In the data rows, the value 128 means zero.
Here are some points:
{159,  96,  96,  96, 145, 129,  96,  96,  96, 147, 167,  96,  96,  98, 101,
 107,  96,  96, 190, 160,  96, 165, 155,  96}
{164, 117, 109,  96,  96,  96,  96,  96,  96,  96,  96, 189, 121, 116,  96,
 113, 153, 180, 136, 177, 166, 134, 112, 121}
{ 96,  96,  96, 119, 153, 182, 155, 216, 141,  96,  96,  96, 103, 118,  96,
  96, 107, 143, 125,  96,  97, 153, 139, 156}
{151, 172, 169, 179, 164, 100,  96, 142, 182, 107,  96, 102, 170, 126,  96,
 104,  96,  96,  96,  98,  96,  96,  96,  96}
{ 96,  96, 187, 143, 107, 147,  96,  96,  96,  96,  96,  96,  96,  96,  96,
  96,  96,  96,  96,  96,  96,  96, 103, 212}
{118, 141, 189, 152, 178, 159, 164,  96,  96, 147, 117, 187,  96,  96, 162,
  96, 168,  96, 148, 177, 113,  97, 155, 137}
{179,  99,  96,  96, 148, 164, 121,  96,  96, 119, 120, 168, 119, 157,  96,
  96, 110, 146, 164, 145, 187, 178,  96,  96}
{ 96,  96,  96,  96,  96,  96, 149, 182, 156,  96, 119, 148, 167, 138, 106,
  96, 100,  96,  96,  96,  96,  96,  96,  96}
{ 96,  96,  96, 116,  96, 124,  96,  96,  96,  96,  96, 192, 138,  96, 113,
 183,  96,  96,  96, 120, 113,  96,  96,  96}
{ 96,  96,  96, 129, 188,  96, 104, 140, 186, 144, 152, 148, 184, 190, 175,
 176, 115,  96,  96, 133, 148,  96,  96,  96}
{161, 175, 173, 129, 105,  96,  96, 157, 154, 119,  96,  96,  96,  96,  96,
 111, 159, 167, 170, 185, 123,  96,  96, 135}
{161,  96,  96, 114, 116, 124, 118,  96,  96, 135, 186, 108,  96,  96,  96,
  96,  96, 154, 139,  96, 178, 151,  96, 160}
{161, 107, 124, 109, 141,  96,  96, 115, 143, 150, 138, 106,  96,  96, 104,
 170, 172, 131, 137,  96,  96,  96,  96, 111}
{191,  96,  96,  96,  96,  96, 153, 174, 142,  96, 131, 195, 132,  97,  96,
 141, 180, 168,  96, 162, 112,  96, 165,  96}
{ 96,  96, 169, 150,  97,  96,  96,  96, 166, 151,  96,  96,  96, 107, 116,
 146, 146, 163, 173,  96, 187, 164,  96, 137}
{155, 109,  96,  96, 125, 135, 150, 153, 136, 149, 185, 143, 108,  96, 150,
 178,  96,  96, 157, 217, 151, 123,  99, 126}
{143, 151, 171, 150, 118,  96,  96, 112, 156, 177, 177, 190, 151, 130, 154,
 117, 132, 162, 143, 174, 146,  98,  96, 114}
{ 96, 125, 114, 146, 148, 154,  96,  96, 156, 136,  96, 114, 135, 176, 163,
 175, 188, 178, 148, 175, 110,  96,  96,  96}
{ 96,  96, 142, 204, 162, 174, 156, 137, 200, 197, 165, 160, 142, 136, 182,
 125, 115,  96,  96,  96,  96,  96,  96, 144}
{142, 109, 151,  96,  96,  97,  97, 111, 138, 161,  96,  96, 134, 170,  96,
 140, 173, 168, 104, 164, 171, 171, 153, 152}
{ 96,  96, 101,  96, 163, 120, 127,  96,  96,  96, 103, 165, 147,  96, 100,
 177, 136,  96,  96,  96,  96,  96,  96, 114}
{ 96,  96,  96, 184, 181, 153, 158,  96,  96,  96,  96, 102,  96, 114, 107,
 140, 111, 133, 165, 175, 163, 177, 127,  96}
{125,  98,  97,  96, 112, 142, 194, 135, 128, 129, 129, 144, 143, 125,  96,
 140,  96, 147, 142, 149,  96,  96, 103,  96}
{132,  96,  96, 141, 136, 156, 151, 193, 162, 125,  96,  96,  96,  96,  96,
  96, 133, 133, 194, 147, 146, 177, 158, 173}
{188,  96,  96,  96, 133, 184, 172,  96,  96,  96, 105, 127, 138, 122, 157,
 136, 151, 153, 174, 174, 214, 182, 165, 121}
{ 99, 139, 117, 134, 185, 152, 114, 101,  96,  96, 134, 157, 138, 150, 169,
 175, 128, 107,  96,  96,  98, 143, 194, 139}
{157, 146, 145,  96,  96,  96, 134, 105, 171, 163, 188, 103, 111,  96, 110,
 142, 158, 182, 141, 118,  96,  96,  96, 126}
{122, 127,  96, 102, 173, 114,  96, 133, 132, 178, 208, 194, 139,  96, 115,
 173,  96, 156, 144, 150, 162, 134,  96, 176}
{184, 168, 158, 158, 153, 183, 130, 157,  98,  96,  96,  96,  96,  96,  96,
  96, 158, 161,  96,  96,  96,  96,  96, 123}
{151, 202,  96, 112, 218, 152, 144, 171, 185, 145, 173, 193, 118,  96,  96,
 118, 158, 155,  96,  96, 150, 167, 169, 126}
{127, 145, 149,  96,  96, 114, 151, 159, 173, 100,  96, 156, 120, 156, 137,
 172, 167, 165, 107,  96, 132,  96, 131, 160}
{ 96, 131, 134, 146, 145, 103,  96,  96,  96, 102,  96,  96,  96,  96, 174,
 172, 105,  96, 137, 137,  96,  96, 115, 148}
{ 96,  96,  96, 110,  96,  96,  96, 154, 174, 183, 160, 142,  96, 128, 193,
  96, 148, 184, 144, 122,  96,  96,  96, 117}
{134, 164, 178, 190, 122,  96,  96,  96,  96,  96,  96,  96,  96,  96, 139,
 203,  96,  96, 179, 179, 148, 158, 179, 160}
{ 96, 163, 148, 163, 169, 185, 130,  96,  96,  96, 135, 134, 169, 181, 138,
  96,  96,  96,  96,  96,  96, 115, 114, 148}
{ 96,  96,  96,  96,  96, 102, 162, 176, 142,  96, 104, 168, 143, 116, 135,
  96,  96,  96,  96,  96,  96,  96,  96,  96}
{ 96,  96,  96,  96,  96, 116, 166,  96,  96,  96,  96,  96, 169,  96, 155,
 176,  96,  96, 129, 163, 187, 190, 190, 117}
{136, 168, 143,  96,  96, 198, 181,  96,  96, 132, 167, 182, 121, 183, 185,
 190, 163, 151, 148, 175, 159, 160, 161, 165}
{131, 100,  96, 158, 196, 200, 183, 164,  96, 145, 190, 125,  96,  96, 130,
 140, 131, 195, 224, 110,  96,  96, 132, 161}
{151, 120, 131, 144,  96,  96,  96, 124, 146, 213, 131,  96,  96,  96, 175,
 143, 161, 118,  96,  96, 157, 115, 102,  96}
{107, 163, 183, 148, 135, 124, 163, 151, 117, 147, 122, 139, 165,  96, 102,
 164,  96,  96, 165, 147, 155, 150, 101, 183}
{104,  96, 136, 149, 134, 163,  96, 123,  96, 103, 150, 184, 129,  96, 181,
 152,  96, 101, 104, 176, 166, 164,  96,  98}
{131, 151, 169, 154, 110,  96,  96,  96, 134, 190, 178, 168, 131, 151,  96,
  96, 134, 147, 133, 124,  96,  96,  96,  96}
{ 96,  96,  96,  96,  96,  96, 123, 123, 115, 115,  96, 120, 203, 173, 102,
  96,  96,  99, 154, 119, 115,  96,  96,  96}
{155, 131, 136, 146, 109,  96, 110, 126,  96,  96, 149, 136, 105, 170,  96,
  96,  99, 120,  96,  96,  96, 115, 169, 168}
{ 96, 102, 147, 176, 185,  96, 121, 194, 144, 135,  99, 118,  96, 146, 140,
 143, 169, 125, 169, 174, 133,  96,  96,  96}
{180, 169, 134, 116,  96, 112, 146, 148, 135,  96, 163, 192, 164, 167, 197,
 146, 151, 149, 102, 133,  96,  96,  96, 104}
{ 96, 114, 145,  96,  96,  96, 161, 162,  96,  96, 159, 118, 126,  96,  96,
 129,  96,  96, 119, 110, 151, 114, 108,  99}
{103, 136, 166, 175, 145, 167, 152, 169, 197, 116, 157, 201, 134, 102,  96,
 117, 135, 130,  96,  96,  96, 118, 131, 147}
{ 96,  96,  96,  96,  96, 110, 164, 166, 155,  96,  96, 181, 170, 139,  96,
  96,  96,  96,  96, 104,  96,  96,  96,  96}
{155,  96, 132, 147, 166, 172, 163, 140,  98,  96, 144, 147, 160,  96,  96,
  96,  96, 148, 178, 134,  96, 128, 135,  96}
{114, 120, 123, 151, 185, 157, 177, 137, 103,  96,  96,  96,  96, 125, 164,
 176, 138,  96, 155, 152, 113,  96,  96,  96}
10 more points follow, each with its number after it:
{ 96,  96, 106, 128, 136, 175, 105,  96,  96,  96,  96, 102, 131, 154, 108,
 159, 150, 157,  96, 184,  98,  96, 101, 118} 0
{157,  96,  96,  96,  96,  96,  96,  96,  96,  96,  96,  96,  96,  96, 134,
  98,  96, 144, 159, 112, 140, 176, 191,  96} 1
{114, 174,  96, 115, 223,  96, 144, 175, 105,  96,  96, 107, 104, 107,  96,
  96,  96, 119, 175, 197, 117, 102,  96, 109} 2
{109, 150, 174, 141, 184,  97,  96,  96, 116,  96, 111, 152, 137, 139, 111,
 112,  96, 133, 139, 136, 110,  96,  96,  96} 3
{ 96,  98, 121, 164,  96,  96,  96,  96, 134, 184, 133,  96,  96,  96, 117,
 157, 141, 143, 170,  96, 148, 145,  96,  96} 4
{156, 146, 110,  96, 144, 117, 141, 137,  96, 119, 157, 102,  96,  96, 116,
 109, 158, 157, 167,  96,  96, 158, 173, 134} 5
{150, 157,  96, 158, 170,  96,  96, 177, 178, 164, 119, 159, 136, 158,  96,
 170, 104, 108, 172, 154, 145,  96, 106, 180} 6
{163, 151, 147, 160, 180,  96,  96, 149, 110,  96,  96,  96, 178, 168, 121,
  96,  96,  96, 126, 162,  96, 153, 142, 204} 7
{123, 169, 177, 148,  96,  96,  96, 100, 129, 169, 157, 162, 111,  96,  96,
  96,  96,  96, 149, 140, 184, 141,  96, 163} 8
{133, 155, 169, 146, 196, 166, 180, 170, 174, 125, 176, 143,  96, 123, 198,
  96,  96, 162, 170, 153, 150, 164, 149, 140} 9
Which two of these numbered points are nearest to each point below, looking only along the 5 directions in which the first points spread most? Their numbers follow each, nearest first.
{ 96,  96,  96,  96,  96,  96,  96,  96,  96,  96,  96,  96,  96,  96,  96,
  96,  96, 139, 127, 169, 173, 178, 169, 171} > 1 0
{142, 130, 131,  96,  96,  99, 130, 174, 128,  96, 103, 111, 147, 114,  96,
 140,  96, 117, 186, 168, 175, 155, 161, 180} > 1 5
{ 96, 133, 160, 196, 142, 159, 146, 150,  96,  96,  96,  96,  96,  96, 128,
 185, 107,  96, 169, 129,  96,  96,  96, 118} > 7 3
{165, 198, 136, 120,  96, 102, 168, 126,  96,  96, 192, 158,  96,  96, 114,
  96, 151, 130, 130, 153, 182, 187, 168, 200} > 5 2
{176, 165, 137, 159, 162,  96,  96,  96, 131, 166, 180, 163, 170, 182, 156,
  96,  96, 180, 204, 127,  96,  96,  96,  96} > 6 8
{150, 127, 104,  96, 154, 176,  96,  96, 154, 169, 173, 100, 117,  96, 105,
 106, 113, 121, 178, 166, 168, 135, 149, 155} > 5 8
{162, 135, 162, 177, 149, 141, 214, 169, 172, 150, 152, 176, 137,  96, 196,
 143,  96, 133, 167, 136, 151, 129, 173, 179} > 9 6
{199, 131, 137, 142,  96,  96,  96, 105, 168, 159,  96,  96,  96,  96, 106,
  99,  96,  96, 112, 121, 126, 127, 142, 126} > 4 8
{176, 124, 106,  96, 112, 160, 136,  96, 138, 209, 186, 136, 117, 139, 162,
 145, 130,  96,  96, 104,  96, 122,  96,  96} > 6 3
{124,  96, 101,  96,  96,  96,  96, 147,  96,  96, 103, 106,  96,  96,  96,
  96,  96, 148, 180, 111, 118, 163, 189, 132} > 1 2
{151, 100,  96,  96,  96,  96,  96,  96,  96, 109, 124, 110,  99,  96,  96,
 198, 114, 110, 177, 120, 129, 154, 139,  96} > 1 0
{ 96, 170, 102, 128, 123,  96, 154, 154, 108,  96,  96,  96, 133, 167, 181,
 154,  99,  96,  96, 139, 198, 176, 171, 151} > 0 7
{174, 170, 156, 164, 141, 182, 156, 129, 154, 167, 179, 128,  96, 137, 146,
  96, 140, 203, 147, 183, 140, 186, 129, 176} > 9 5
{166, 147,  96,  96, 104, 180, 173, 122,  96, 136, 136, 107,  96,  96, 107,
 117, 131, 170, 111, 154,  96, 111, 196, 139} > 5 2
{110, 155, 167, 155, 108,  96,  96, 110, 177,  96, 104, 141, 142, 133, 175,
  96,  96,  96,  96,  96,  96,  96, 104,  96} > 3 0
{190, 166, 168,  99,  96,  96, 172, 165, 163, 145, 197, 129, 163, 165, 191,
 111,  98, 169, 175, 108, 116, 120, 112, 171} > 6 8
{157,  96,  96, 134, 176, 166, 146, 176, 125, 161, 209, 164, 173, 162, 180,
 154, 161, 163, 217, 197, 175, 165,  96,  96} > 9 6
{142,  96, 148, 157, 125,  96,  96,  96, 205, 134, 115,  96, 111, 181, 181,
 117, 187, 121, 156, 134,  96, 187, 116,  96} > 8 4
{ 96,  96,  96,  96, 123, 150,  96, 138,  96, 161,  96, 114, 161, 165, 174,
 148, 123,  96, 112, 149, 157, 188, 165, 120} > 0 3
{164, 156,  98, 108, 151, 162,  96,  96,  96, 153, 174, 190, 142, 160, 171,
 159, 182, 183, 145,  96, 124,  96,  96,  96} > 6 9
{151,  96, 162, 173, 136,  96,  96, 104, 145, 144,  96,  96, 144, 132, 182,
 177, 175, 161,  99,  96, 124, 171, 118,  96} > 8 4
{167, 147, 123,  96,  96,  96,  96, 139, 141, 133,  96,  96,  96, 177, 123,
  98, 145, 190, 210, 193, 153, 117,  96,  96} > 4 8
{131, 155, 138,  96, 125,  96,  96,  96,  96,  96, 100, 124, 156, 163, 189,
  96,  96, 104, 134, 124, 148, 168, 129, 167} > 0 3
{148,  96, 143, 153,  96,  96,  96,  96, 125, 142, 163,  96,  96,  96, 121,
 127, 115,  96,  96, 139, 140, 159,  96,  96} > 4 8
{150, 140,  96, 130, 196, 137,  96, 136, 149, 173, 155, 223, 129, 138, 163,
 158, 151, 129,  96,  96,  96,  96,  96, 120} > 6 3
{167, 160,  96,  96, 149, 162,  96,  96, 116, 193, 150, 127,  96,  96,  96,
 103, 105, 174, 171, 161, 194, 148, 123, 210} > 5 8
{167, 151, 146,  96,  96, 118, 111,  96,  96, 124, 157, 133, 155, 175, 121,
 136, 100, 146, 151,  96, 177,  96, 124, 184} > 8 4
{ 96,  96, 104, 179, 150,  96, 175, 135, 128,  96, 122, 124, 176, 145, 159,
 109,  96,  96, 106, 184, 135, 164, 146, 116} > 0 7
{ 96,  96,  96, 161, 180, 188, 194, 139, 137, 191, 152, 177, 174, 172, 196,
 145, 133, 120, 134,  96,  96, 169, 166, 140} > 9 6
{ 96, 165, 149,  96,  96, 119, 156, 139,  97,  96, 113, 120, 168, 141,  96,
 190,  96,  96, 154, 163,  96, 107, 103, 139} > 0 3
{161,  96,  96,  96,  96,  96,  96,  96,  96,  96,  96,  96,  96,  96,  96,
  96, 117, 155, 167, 188, 105,  96,  96, 133} > 1 4
{182, 145,  96, 138, 144, 110,  96,  96,  96, 153, 131, 216, 138, 142, 123,
 123, 179, 155, 172, 126,  96,  96,  96, 115} > 6 8
{177,  96, 122, 183, 149, 123, 112, 138, 190, 186, 115,  96,  96, 156, 175,
 169, 175, 142, 201, 186, 165, 171, 132, 176} > 8 4
{161,  96, 169, 138,  96, 106, 117, 125, 134,  96, 103, 125, 151, 159, 198,
 117,  96,  96,  96, 166, 131, 178, 133,  96} > 0 3
{144,  96,  96, 150, 146, 164, 165, 180, 147, 152,  96,  97,  96,  96,  96,
 127,  96,  96, 131, 188, 110, 113,  96, 151} > 2 5
{109, 112,  96, 150, 203, 176, 154, 173, 151, 133,  96, 118, 158, 171, 165,
  96, 154, 198, 182, 157, 179, 195, 165, 168} > 9 5
{143, 132, 137,  96,  96,  96,  96,  96,  96,  96,  96, 113, 168,  96,  96,
 113, 174, 161, 124, 135,  96,  96, 103, 127} > 4 8
{169, 153, 104,  99, 105,  96,  96,  96,  99,  96,  96,  96,  96,  96,  96,
 119, 144, 161, 162, 113,  96,  96,  96,  96} > 4 8
{161, 108,  96,  96,  96,  96,  96,  96,  96,  96, 112, 182, 180,  96,  96,
 185, 205, 121, 168, 145, 188, 193, 200, 174} > 1 0
{ 96, 110, 160, 155, 115, 116,  96, 101, 143, 113, 210, 120, 119, 126,  96,
  96, 133, 159, 138, 162, 190, 174,  96, 151} > 8 4
{ 96,  96,  96,  96,  96,  96,  96, 102, 113, 106, 142,  96,  96,  96,  96,
  96,  96, 107, 138, 113,  96, 190, 153, 108} > 1 2
{ 96, 124, 142, 149,  96,  96, 160, 141,  96,  96, 103,  96,  96,  96,  96,
  96, 140, 143, 143, 175, 158, 149, 192, 130} > 1 2
{103, 184, 169,  96,  96, 128, 142, 155, 156, 156, 179, 184,  96, 105,  96,
  96,  96,  96, 124, 149, 177, 156, 123,  96} > 6 8
{ 96,  98, 156, 182, 167, 145, 145,  96,  96,  96,  96,  96,  96,  96, 132,
 160, 122,  96, 118, 163,  96, 100, 103, 161} > 7 3
{136, 150, 117,  96, 122, 212, 129, 155,  98, 147, 150, 169, 142, 151, 147,
 146, 183, 136, 118, 113,  96,  96,  96, 122} > 6 9
{ 96,  96,  98, 147, 150, 170,  96,  97, 162, 156,  96,  96,  96, 157, 145,
 110,  96,  96,  96,  96,  96,  96,  96,  96} > 3 7
{152, 131,  96,  96, 156, 145,  96,  96, 125, 196, 200, 127, 132, 142, 161,
 134,  96,  96,  96,  96,  96,  96, 154, 155} > 6 3
{122, 114, 173, 147, 154, 181, 112,  96, 150, 166,  96,  96, 140, 132, 193,
 202, 172, 148, 200, 191, 148, 100, 111, 114} > 8 6
{ 98,  96,  96,  96,  96,  96,  96,  96, 158, 130,  96,  96,  96, 151, 192,
 212, 134, 163, 194, 158, 169, 107,  96,  96} > 4 8
{173,  96,  96, 191, 172, 136, 157, 156, 187, 169, 181, 122,  96,  96, 121,
 184, 199, 147, 108, 168,  96,  96,  96,  96} > 6 9
{149, 141, 129,  96,  96,  96, 175, 172, 181, 167, 154, 179, 132, 141,  96,
 117, 154, 116,  96, 132, 164, 113,  96, 154} > 6 8
{169, 103, 132, 126, 164, 119,  96,  96, 168, 130, 121,  96, 197, 141,  96,
 141, 184, 189, 177, 138, 164, 114,  96, 110} > 8 4
{169, 139, 147,  98, 118,  96,  96,  96,  96,  96, 108,  96,  96, 108, 179,
 121,  96,  96, 173, 204, 180, 135,  96,  96} > 4 1
{191,  96, 158, 184,  96,  96,  96,  96, 126, 186, 182, 125,  96,  96,  96,
  96,  96,  96, 134, 172, 167, 135,  96,  98} > 4 8
{189, 171,  96,  97, 160, 129, 176, 171, 167, 124, 142, 117,  96,  96,  96,
  96,  96, 100, 146, 130, 166, 175, 142, 139} > 5 2
{ 96,  96,  96, 115, 176, 102, 112, 165,  96, 145,  96, 130, 142, 152, 133,
 153, 192,  98,  96,  96, 118, 191, 162, 149} > 0 3
{ 96,  96,  96, 112, 122, 167, 184, 217, 108,  96,  96,  96,  96, 115, 134,
 144, 100, 116, 112, 102, 144, 154, 183, 136} > 2 7
{127,  96,  96, 193, 106,  96, 103,  96, 113, 110,  96,  96, 129, 172, 185,
 166,  96,  96,  96, 149, 170, 155, 177, 128} > 0 3
{152, 162, 193, 172, 172, 170, 164, 169, 159, 199, 180, 194, 170, 161,  96,
  96, 155, 148, 148,  97, 197, 167, 152,  96} > 9 6
{ 96, 202, 100, 150, 129,  96, 147, 156, 155, 130, 182, 168,  96,  96,  96,
 103, 154, 209, 138, 187, 167, 196, 112, 192} > 5 6
{152, 171, 175, 160, 160, 175, 148,  96,  96,  96, 198, 166, 178,  96,  96,
 102, 104, 167, 138, 155, 134, 186, 163,  96} > 9 5
{154, 184, 182, 182, 152, 183, 106, 113,  96,  96,  96,  96,  96,  96,  96,
  96,  96,  96,  96,  96,  96,  96,  96,  96} > 7 3
{163,  96,  96,  96,  96,  96,  96,  96, 140, 124,  96,  96,  96, 112, 145,
 160, 136, 186, 116, 118,  96,  96,  96, 131} > 4 8
{ 96,  96,  96,  96,  96, 150, 199,  96, 139, 168, 159, 143, 168, 186, 111,
  96,  96,  96,  96, 122, 193, 161, 114,  96} > 0 6
{151, 178, 135, 170, 143,  96,  96, 103, 155, 145,  96, 119,  96, 150, 135,
  96,  96,  96,  96,  96,  96,  96, 112, 117} > 3 7
{148, 147, 163, 178, 158, 119,  96, 102, 136, 142, 135, 132,  96,  96, 145,
 158, 105,  96, 169, 169, 171, 196, 150, 173} > 8 4
{103, 124, 212, 163,  96, 131, 164, 129, 124, 145, 134, 135, 156, 198, 155,
 168, 155,  96,  96,  96,  96,  96, 108,  96} > 3 6
{ 96, 147, 138, 140, 115, 151, 108, 134, 173, 158, 142, 176, 185, 180, 169,
 193, 165, 150, 135,  96,  96, 158, 200,  96} > 6 3
{ 96,  96,  96, 105, 144, 149, 173, 153,  96,  96,  96,  96,  96, 111, 138,
  96, 105, 153, 142, 140,  96, 131, 168, 173} > 2 5
{144, 183, 177, 128, 167, 190, 144,  96,  96,  96, 105,  96,  96, 192, 101,
 124, 141, 104, 139, 113,  96,  96, 117, 141} > 7 2
{ 96, 138, 170, 173, 183,  96, 134, 157,  96, 174, 104,  96,  96,  96, 119,
  96,  96,  96,  96, 134, 155, 164, 176, 169} > 7 2
{ 96,  96,  96,  96,  97, 104, 109, 171, 106, 108,  96,  96,  96, 139, 121,
  96, 100, 187, 184,  96, 135, 148, 143, 105} > 1 5
{ 96,  96, 144, 173, 151,  96,  96, 147, 129,  96, 109, 146, 157, 184, 144,
 173, 146, 153, 117, 105,  96,  96,  96,  96} > 3 0
{216, 167,  96,  96,  96,  96,  96,  96,  96,  96,  96,  96, 151, 125,  96,
  96,  96, 128, 135,  96,  96, 123, 104,  96} > 1 4
{ 96,  96, 147, 196, 184, 160,  96, 116,  96,  96,  96,  96,  96,  96, 153,
 136, 162, 129, 185, 154, 145, 121, 121,  96} > 7 0
{153, 143, 179, 111, 134,  96, 149, 121, 109, 171, 176, 191, 121, 119,  96,
  96, 152, 140, 101,  96, 142, 148, 173, 148} > 6 5
{122,  96, 146, 138,  96,  96,  96, 103, 131, 153, 134, 102,  96,  96, 136,
 162, 187, 145, 173, 166, 196, 166, 176, 158} > 4 8
{107, 140, 134,  96,  96, 107, 101,  96, 134, 106, 178, 173, 193, 128, 150,
  96,  96,  96, 118, 178, 158, 141, 189, 133} > 0 6
{180, 111,  96, 158, 122,  96, 193, 131,  96,  96, 128, 118,  96,  96, 155,
 154,  96, 122, 183, 197, 183, 154, 182, 119} > 1 5
{165, 121,  98, 196, 201, 180, 143, 169, 131, 145, 131, 199, 142,  96,  96,
 156, 145, 149, 120,  96,  96, 117, 142,  96} > 9 6
{129, 100,  96, 117, 141, 153, 140, 157, 151,  96,  96,  98,  96,  96, 124,
  96,  96,  96, 153, 133, 123,  96, 109, 191} > 2 7
{155, 198, 128, 107,  96,  96, 101, 135, 137, 169, 101,  96, 192, 119,  96,
  96, 182, 168, 169, 164, 202, 175, 158, 148} > 4 8
{ 96,  96,  96,  96,  96,  96, 129, 117, 151, 154,  99,  96,  96,  96, 104,
  96,  96,  96, 160, 168,  96, 150, 130,  96} > 1 0
{137, 137,  96, 156, 125, 100, 142, 155,  96,  96, 109,  96,  96,  96, 175,
 101,  96, 149, 162, 111, 123, 138, 172, 126} > 2 7
{ 96, 131, 137, 188, 117, 144, 133,  96,  96,  96,  96,  96,  96,  96, 139,
  96,  96,  96,  96,  96,  96,  96, 113, 174} > 7 3
{198, 109, 168, 143, 200, 151, 150, 103,  96, 124, 172, 154, 129,  96,  96,
 114, 112, 168, 146, 161, 156, 161,  96,  96} > 5 9
{193, 161, 187,  96,  96, 155, 168, 167, 157, 156, 194, 175, 143, 183, 197,
  96,  96, 159, 181,  96,  96,  96, 111, 148} > 6 9
{ 96, 139, 137, 168, 149, 195, 187, 161, 139, 194, 177, 185, 152, 169, 142,
 148, 156,  96, 129,  96,  96, 136, 147, 119} > 9 6
{147, 151, 159,  96,  96,  96,  96,  96,  96,  96,  96,  96, 120, 102, 113,
  96,  96,  96, 147, 155, 201, 116,  96,  96} > 1 4
{ 96,  96,  96,  96,  96, 182, 158,  96,  96,  96,  96, 108, 172,  96, 143,
 194,  99,  96,  96,  96, 155, 129, 183, 185} > 0 2
{123,  96, 119, 133, 107,  96,  96,  96, 154, 195, 146,  96,  96, 144, 116,
 167, 178, 137, 163, 166, 123, 134, 186, 142} > 8 4
{ 96, 101, 189, 141, 153, 123,  96,  96,  96,  96, 133,  96, 146, 126, 107,
 132, 113,  96,  96,  96, 120, 119, 156, 195} > 7 3
{ 96, 106,  96,  96,  96,  96, 129, 102,  96,  96,  96,  96, 108, 181, 164,
  96,  96, 198, 199, 194, 135,  96,  96, 129} > 1 0
{143, 145, 117, 116, 105,  96,  96,  96,  96, 109, 181, 158, 102,  96, 102,
 145, 171, 145, 170, 144, 112,  96,  96, 104} > 8 4
{ 96,  96,  96,  96,  96,  96,  96,  96,  96,  96,  96,  96, 107, 128, 187,
 172,  96,  96, 136, 146, 147,  96, 118, 167} > 0 3
{ 96,  96,  96,  96,  96,  96,  96, 116, 110, 145, 118, 110,  96,  96,  96,
  96,  96,  96, 132, 168,  96, 137, 135,  96} > 1 0
{116, 130, 122, 123,  96,  96, 130, 150, 172, 112,  96,  96, 127, 168, 180,
 163, 167, 153, 111, 131, 205, 152, 166, 187} > 8 4
{189,  96,  96, 157, 107,  96,  96,  96,  96, 147, 161, 150,  96,  96,  96,
 105, 101, 136, 217, 164, 140,  96,  96,  96} > 4 8
{190,  96, 133, 137,  96,  96,  96,  96, 151, 168,  98,  96, 129, 166, 174,
 169, 154, 116,  96,  96, 145, 166, 105,  96} > 4 8
{ 96,  96,  96, 133,  96, 111, 193,  96,  96,  96,  96, 123, 150,  96, 167,
 143,  96,  96, 160, 149, 128, 158, 172, 130} > 0 1
{ 96,  96,  96, 137, 149, 157, 188, 167, 159,  97,  96,  96, 104,  96, 107,
  96,  96, 148, 153,  99, 104, 158, 153, 129} > 2 5
{171, 152, 165, 171, 137,  96,  96, 137, 186, 170, 135,  96,  96,  96, 149,
 126, 183, 133, 167, 161, 184, 125,  96,  96} > 8 4
{122,  96, 157, 137, 165, 125,  96,  96,  96,  96,  96,  96,  96, 167, 139,
  96, 159, 182, 107, 148, 168,  96, 163,  96} > 8 4
{ 96,  96,  96,  96,  96, 149, 103, 204, 117, 153, 179, 197, 151, 153, 135,
 129, 174, 145,  96,  96,  96, 149, 168, 146} > 6 0
{176, 154,  99,  96, 114, 132, 165, 124, 124,  96,  96,  96,  96,  96, 121,
 107,  96, 117,  96, 110, 109,  96,  98, 161} > 2 7
{147, 112,  96,  96,  96,  96,  96,  96, 144, 163, 128,  96,  96,  96,  99,
 134, 146,  96,  96,  96,  96,  97, 112, 119} > 4 8
{204, 110,  96, 167, 150,  96, 110, 168,  96,  96, 105, 120, 109,  96, 121,
 217, 107,  96, 145, 203, 170, 171, 175,  96} > 1 0
{ 96,  96, 159, 170, 209, 110, 148, 131, 120,  96,  96,  96,  96,  96, 168,
 141,  96, 128, 151,  96,  96,  96,  96,  96} > 7 3
{160, 106, 133, 132, 185, 149, 149, 138,  96,  96,  96, 103,  96,  96,  96,
  96, 140, 149,  96,  96,  96,  96,  96,  96} > 2 7
{ 96,  96,  96,  96, 164, 157, 182, 181, 120, 168, 145, 173, 177, 164,  96,
  96, 119, 193, 199, 139, 118, 153, 111,  96} > 5 2
{ 96,  96,  96,  96,  96, 127, 164,  96,  96,  96,  96, 134, 182, 129, 129,
 131, 134, 192,  96, 128, 174,  96,  96, 110} > 0 1
{ 96, 157,  98, 171, 160, 205, 133, 133,  96,  96,  96, 104, 130, 140, 160,
 136, 143, 124,  96,  96,  96, 124, 172, 145} > 7 2
{ 96, 129, 170, 145, 105,  96, 116, 156, 165, 182, 148,  96,  96, 173, 173,
  96,  96, 100, 100, 170, 147, 167, 172, 127} > 8 6
{ 96,  96,  96,  96,  96, 151, 191, 121,  96,  96,  96, 113, 135, 179,  96,
  96, 104, 136, 147,  96, 164, 160,  96,  96} > 1 2
{ 96,  96,  96,  96, 144, 138,  96, 171,  96, 139,  96, 158, 163, 108,  96,
 110, 121, 156, 124,  96, 126, 162, 155, 151} > 2 5
{110, 161,  96, 153, 104, 170, 136, 201, 184, 110,  96, 117, 141, 173, 149,
 187, 136, 179, 154, 167, 110,  96, 218, 137} > 6 2
{117, 154, 123, 148, 139, 198, 147, 183, 149, 195, 163, 192, 155, 115,  96,
 155, 164, 128, 113,  96,  96, 151, 170, 155} > 9 6
{115, 147,  96,  96, 185, 181, 176, 166, 164, 165, 124,  96,  96, 135, 176,
 111, 155,  96,  96, 117, 164, 166, 131,  96} > 9 6
{ 96,  96,  96,  96, 140, 171, 189, 166, 149, 174, 149, 105, 108,  96, 131,
 132, 126, 141, 115, 190, 165, 138, 193, 172} > 5 9
{152, 169, 205, 117,  96, 132, 171, 130,  96, 105, 165, 149, 128, 143, 209,
 156, 157, 138, 139, 136, 130, 108, 166, 103} > 6 0
{151,  96, 110,  96,  96,  97, 124, 157, 151, 163, 165, 168,  97,  96, 134,
  96,  96, 172, 160, 155, 184, 134, 126, 138} > 5 6
{125, 173, 176, 131,  96,  96,  96, 103, 149, 167, 150, 159,  96,  96, 101,
 152, 142, 170, 152, 107,  96, 104,  96, 148} > 8 6
{164, 153, 168, 166, 152, 137, 165, 149, 195, 176, 169, 202, 132, 156,  96,
 123, 164, 126,  96, 105, 159, 191, 156, 172} > 9 6
